In the data rows, 128 means zero.
Here are some points, each followed by its number:
[99, 127, 100, 91, 161, 182, 214, 118, 141, 159, 163, 106, 177, 120] 0
[123, 128, 98, 154, 89, 138, 90, 133, 184, 109, 131, 122, 132, 132] 1
[141, 128, 144, 131, 104, 152, 116, 148, 135, 77, 160, 132, 189, 134] 2
[123, 87, 153, 120, 132, 166, 185, 183, 163, 117, 130, 126, 177, 124] 3
[155, 191, 146, 122, 75, 56, 63, 174, 135, 59, 190, 207, 188, 84] 4
[70, 91, 175, 184, 147, 121, 161, 61, 100, 127, 109, 138, 148, 81] 5
[152, 167, 175, 138, 99, 98, 96, 136, 102, 127, 150, 156, 166, 116] 6
[139, 134, 130, 100, 120, 99, 185, 123, 126, 115, 135, 111, 102, 131] 7
[116, 144, 103, 161, 154, 124, 113, 128, 132, 89, 132, 79, 107, 111] 8
[161, 85, 81, 16, 66, 44, 237, 48, 39, 213, 162, 75, 57, 177] 9
[129, 132, 123, 129, 129, 127, 141, 124, 143, 134, 148, 142, 152, 117] 10
[126, 189, 152, 80, 51, 0, 139, 174, 104, 145, 144, 173, 121, 79] 11
[135, 89, 168, 77, 138, 146, 188, 128, 74, 140, 135, 101, 91, 128] 12
[153, 92, 129, 73, 192, 163, 143, 126, 149, 158, 123, 166, 119, 158] 13
[63, 149, 81, 154, 147, 155, 98, 104, 144, 159, 125, 123, 154, 125] 14
[118, 134, 104, 115, 147, 163, 147, 155, 107, 158, 160, 124, 165, 142] 15
[89, 157, 51, 133, 179, 193, 55, 163, 141, 103, 117, 172, 169, 124] 16
[72, 113, 211, 198, 146, 125, 25, 0, 210, 166, 47, 131, 96, 34] 17
Which two points above are nearest to each new point by angle, seen from the average point of the numbered points? Their numbers follow each, nearest first.
[155, 131, 176, 108, 106, 70, 156, 69, 109, 141, 176, 113, 132, 115] 9 7
[100, 136, 134, 155, 139, 122, 140, 143, 130, 128, 130, 127, 123, 93] 8 5
[132, 127, 128, 124, 150, 131, 139, 128, 113, 130, 147, 140, 149, 124] 15 13
[114, 123, 116, 152, 71, 116, 163, 113, 180, 112, 149, 88, 166, 105] 1 10
[111, 139, 89, 92, 159, 120, 96, 144, 108, 147, 109, 150, 39, 137] 13 16
[135, 126, 107, 134, 99, 149, 125, 119, 167, 121, 146, 111, 172, 123] 1 2
[179, 133, 136, 124, 77, 75, 139, 157, 128, 100, 126, 131, 102, 106] 11 7
[152, 123, 131, 76, 121, 125, 159, 132, 95, 161, 155, 141, 123, 144] 9 12
[155, 152, 89, 53, 84, 124, 165, 132, 107, 175, 155, 93, 132, 184] 9 7
[165, 117, 94, 105, 110, 65, 163, 87, 106, 164, 127, 119, 117, 142] 9 7
[132, 117, 110, 129, 96, 100, 116, 111, 152, 129, 120, 121, 123, 130] 1 17
[137, 119, 115, 87, 126, 105, 158, 118, 87, 158, 117, 115, 107, 130] 9 12
[155, 99, 180, 161, 91, 76, 0, 147, 208, 130, 77, 171, 52, 94] 17 1
[125, 142, 163, 145, 150, 119, 121, 127, 115, 146, 122, 132, 104, 114] 17 5
[149, 127, 183, 129, 152, 93, 156, 117, 103, 174, 127, 87, 128, 105] 12 9
[122, 128, 122, 138, 129, 156, 111, 143, 154, 143, 109, 125, 109, 146] 1 16
[186, 120, 134, 110, 85, 55, 92, 76, 114, 152, 123, 91, 86, 153] 9 7
[144, 76, 168, 81, 114, 107, 184, 126, 81, 190, 83, 110, 80, 139] 12 9
[149, 115, 174, 100, 79, 61, 206, 80, 71, 178, 147, 88, 147, 101] 9 7
[147, 136, 167, 155, 148, 132, 64, 102, 156, 109, 100, 147, 83, 138] 17 1
[153, 125, 158, 88, 106, 135, 166, 117, 122, 136, 114, 122, 155, 100] 12 7
[118, 86, 157, 136, 155, 148, 117, 136, 97, 149, 110, 153, 114, 90] 5 12
[118, 143, 103, 123, 125, 81, 171, 101, 74, 172, 146, 68, 128, 129] 9 7
[140, 138, 125, 138, 133, 147, 123, 132, 138, 129, 131, 130, 130, 151] 1 16
[22, 207, 0, 197, 158, 215, 9, 115, 185, 139, 141, 150, 198, 156] 14 16
[137, 136, 99, 87, 95, 112, 174, 135, 111, 164, 136, 122, 116, 161] 9 7
[80, 143, 133, 142, 154, 104, 129, 75, 160, 138, 145, 114, 156, 95] 17 5
[139, 169, 119, 142, 185, 133, 58, 170, 75, 121, 118, 170, 108, 175] 16 6
[96, 161, 153, 140, 146, 111, 130, 146, 80, 126, 160, 143, 185, 104] 6 4
